In the rows, zero is written as 128.
Turns, then the turns between two rows, first turn first; the first pair answered
turn U:
[136 102 124 140 143 129 113 151 141 110 125 111] -> [139  96 127 136 141 125 103 147 127 111 135 120]
[121 127 127 113 122  91 128 184 113 114 142 130] -> [130 105 118 134 156 149 125 108 169 117  96 100]
[ 81 146 124 159 125 161 177 128 167 145  96 104] -> [109 116 131 156 114 129  94  77  89 146 136 184]
[132 135 121 129 112 112 137 123  74 165 119 150] -> [117 146 114 132 124 136 175 128 122 165  91 108]
turn H:
[103 151 130 124 125 134 144 127 148 132 145 119] -> [108 153 134 124 125 135 142 117 139 135 146 121]
[118 116 137 134 135 100 168 188 121 114 156 128] -> [131 111 144 153 127 144 149  78 109 148 143 168]
[138 118 117 134 127 118 129 146 143 128 110 111] -> [140 127 124 134 107 111 123 131 116 139 127 145]
turn Q:
[136 117 125 130 136 108 109 148 117 116 133 126] -> [125 144 134 128 118 113 135 152 113 132 135 134]
[126 139 136 105 115 117 137 147 113 121 142 137] -> [142 120 133 109 128 115 110 133 107 114 144 144]
[131 104 136 133 157 122 100 106 132 139 125 128] -> [110 138 134 127 145 120 145 152 150 145 127 104]
[129 129 126 146 122 124 138 139 130 139 106 120] -> [137 127 127 148 121 127 125 120 119 142 108 134]
Now pairs of rows:
Each pair is 2 to 3 turns apart.
[119 113 129 143  67 123 129  96  98 122 146 138] -> [111 118 123 137  73 101 136 147 103 111 151 123] : H, H
[159 102 105 140 126 129 117 102 131 124 106 146] -> [146 131 115 137 103 138 147  97 122 143 113 159] : Q, Q
[144 115 148 123 117  83  97 148  85 112 151 147] -> [147  91 130 136 160 117 109 137 154  94 103  88] : H, H, U
[148 102 126 137 139 127  94  97 131 112 118 123] -> [147 113 134 131 123 114  91 103 110 118 131 146] : H, H
[117 167 138 154  87 150 173 150 183 127  97  97] -> [123 176 152 159  66 161 158  94 151 150 107 141] : Q, Q, Q
[153 101 112 122 138 104  73 129  95 110 145 147] -> [154  93 111 133 156 133  77  95 127 112 118 123] : U, U
[114 134 131 121 139 150 153 155 167 119 109  84] -> [134  98 126 110 155 117  93 167 128  99 132 108] : U, H, U
[133 156 164 141 110 174 160  36  96 173 124 166] -> [118 176 165 117  85 111 174 138  56 161 168 174] : H, H
[148 112 114 118 125  89  68 129  65 119 158 187] -> [114 183 129 119  80 124 160 115  78 165 154 186] : U, H
[135  83 119 111 146  98 103 184 132 112 131  71] -> [137  78 122 112 144  89  88 179 117 110 139  86] : U, U
[138 108 128 118 132 101 103 145 109 109 144 131] -> [127 136 133 136 129 154 149  97 148 133 108 109] : Q, U, Q
[ 92 139 136 120 136 110 128 174 102 137 139 127] -> [115 101 129 134 165 129  84 111 112 127 119 129] : H, H, U
[101 166 144 139 107 111 143 131  89 131 163 141] -> [129 106 127 143 154 104  82 133 111  92 149 119] : Q, H, H
[119 151 148 127  98 114 156 132 110 153 143 140] -> [139 104 129 142 147 138 115  91 155 131 110 108] : U, Q
[155  97 117 159 160 120  75  78 130 115 122 116] -> [151 113 127 155 142 126  83  56 115 134 130 138] : Q, U
[139 183 147 111  95  99 155 170  65 152 146 155] -> [163 150 145 121 105 116 106  99  52 157 141 183] : U, U
[133 180 152 160 103 138 164  84 134 160 139 125] -> [166  97 129 156 165 108  79 116 144 102 129  98] : U, Q
[140 129 127  91 123  99 134 124 108 159 131 160] -> [127 146 126  92 118 111 160 132 130 167 120 142] : U, H
[140  90 111 118 156  83  80 177 125  93 127 111] -> [107 150 119 128 137 134 176 171 175 126  96  77] : U, H, U
[145 119 139 135 116  96  85  88 113 115 143 171] -> [118 164 143 122  92  84 149 158 119 122 150 146] : H, U, Q
[141 138 152 133 132 149  82  85 145 126 127 133] -> [131 155 155 132 122 157 105  86 150 134 126 133] : U, H
[119 150 111  84  88 105 160 191 118 121 161 115] -> [157  92 103 118 135 164 104  58 158 120 111 110] : U, U, H
[121 122 113 107 121 103 142 186 101 126 154 142] -> [106 142 114 114 115 135 184 172 130 141 131 119] : U, Q, H
[121 125 136 139 141 149 165 116 149 128 101 104] -> [126 134 147 137 119 138 148  97  97 145 128 156] : Q, H, H
[138  92  94 133 147 106  88  89 142 100 137 124] -> [113 154 109 120  94  86 135 119  97 133 169 160] : U, Q
[124 145 112 111 116 128 142 165 137 108 125 111] -> [126 149 114 116 117 149 148 140 153 111 112 104] : U, Q
[128 159 127 156 112 201 179  69 161 152 112 141] -> [140 123 121 117 114  85 115 211  91 103 183 163] : Q, U, Q
[121 143 124 138 119 147 154  93 160 139 129 125] -> [127 128 126 122 112  95 117 145 116 122 168 149] : Q, U
[113 153 112  98 124 125 171 161 131 178 168 116] -> [111 144 107  93 136 121 164 180 144 167 162 100] : Q, U
[134 102 134 128  88 105  82  88 135 129 130 115] -> [114 130 134 135  83 123 129 112 168 139 112  81] : U, U, Q
[108 121 148 140 134 104 145 207  94 117 147 113] -> [106 137 154 167 128 177 170  94 123 155 110 122] : H, U, H
[140 156 144 137 184 144 129 152 150 149  95  84] -> [136 171 151 140 172 162 141 115 145 169  98 105] : H, U
[148  99 113 117 129 109  68 106 104 100 152 132] -> [154  90 113 124 138 120  70  97 118 100 140 119] : H, H, H
[139  93 120 133 144 101  73 139 105 102 146 137] -> [141  86 117 142 159 126  76 111 131 100 125 120] : U, U
[140 155 134 126 137  77 120 198 117 114 136 118] -> [156 134 133 158 164 149 112  82 162 129  84 106] : Q, H
[143 120  90 118 144 123  94 150  99 106 145 130] -> [125 150  90 116 136 135 148 169 128 118 134 106] : H, Q
[164  78 137 128 156 104  59 110  99 120 125 133] -> [115 169 150 114 107 107 179 193 115 151 128 104] : H, Q
[114 147 138 105 116  98 143 164 104 131 169 148] -> [120 132 131 131 143 162 150  76 165 139 115 118] : U, Q
[107 105 133 128 157 167 109 112 117 117 137 124] -> [100 114 132 127 157 169 126 124 132 117 131 107] : U, U
[141 135 138 135 104 150 118  67 102 151 137 174] -> [133 149 142 125  88 139 133  92  94 152 148 179] : U, H, U
[121 159 144 127  91 125 153 149 116 138 131 133] -> [136 114 130 141 137 146 119 107 157 120 103 105] : U, Q
[149 128 125 145 118 118 100  63  94 131 151 166] -> [124 153 110 142 146 142 172 133 177 115 107  73] : H, H, U
[148 128 114 168 124 123 100  97 171 131  81  99] -> [147 128 118 144 105  65  81 167 123 118 123 126] : H, Q, Q
[141 119 141 120 137 116  97 160 107 114 153 157] -> [122 141 139 130 147 158 153 150 167 123 111 111] : Q, Q, U
[135 105 140 123 131 112 101 149 101 113 157 149] -> [137  98 130 125 147 115 104 167 125 100 142 121] : H, H
[132 128 127 136 151 124 116  93 124 127 119 113] -> [116 158 130 131 130 123 152 118 125 138 126 111] : H, U, Q
[146 114 133 121 119  77 102 185 113  86 164 147] -> [122 172 147 146  92 162 181  89 150 144 126 147] : U, Q
[124 151 123 118 132 129 164 142 144 131 122 113] -> [126 146 125 124 134 137 157 119 144 134 113 116] : H, H
[113 153 122 125 117 130 170 144 140 137 123 104] -> [115 142 118 124 124 120 162 157 146 130 123  97] : H, Q, Q
[135  92 114 120 137 107  92 170 124  94 125 126] -> [119 128 123 139 115 177 145  87 155 133  90 124] : Q, U
[124 115 120 117 137 120 129 170 132 108 118 111] -> [122 126 123 131 134 156 144 115 147 126  99 110] : Q, H
[144 124 154 130 112  97  86 108  99 136 158 179] -> [152  96 139 125 141  89  69 137 122 111 147 147] : Q, Q, Q
[125 160 143 134 107 175 166  63 115 159 116 149] -> [151 112 131 139 143 167 109  44 119 131 110 147] : Q, Q, Q
[117 152 133 124 121 112 146 124 127 147 122 123] -> [130 118 126 126 144 103 104 117 122 130 124 127] : U, U, Q
[141 149 145 125 100 132 118  79  86 145 147 188] -> [137 163 145 133 101 152 141  65 104 154 135 177] : U, H, U
[110 134 115 122 139 125 146 146 154 100 109 102] -> [107 140 120 116 129 116 152 158 145 101 117 109] : U, Q
[135 112 137 101 120  64 101 230  88 101 166 148] -> [114 135 132 140 150 187 185 128 212 130  72  67] : Q, U
[116 126 133 100 114  95 125 122  78 128 149 150] -> [130  92 122 104 146 101  92 118 102 106 131 127] : Q, U, U
[128 127 125 121 138 126 130 157 150 120 133 103] -> [134 120 130 117 139 111 114 159 135 116 141 116] : Q, Q, U
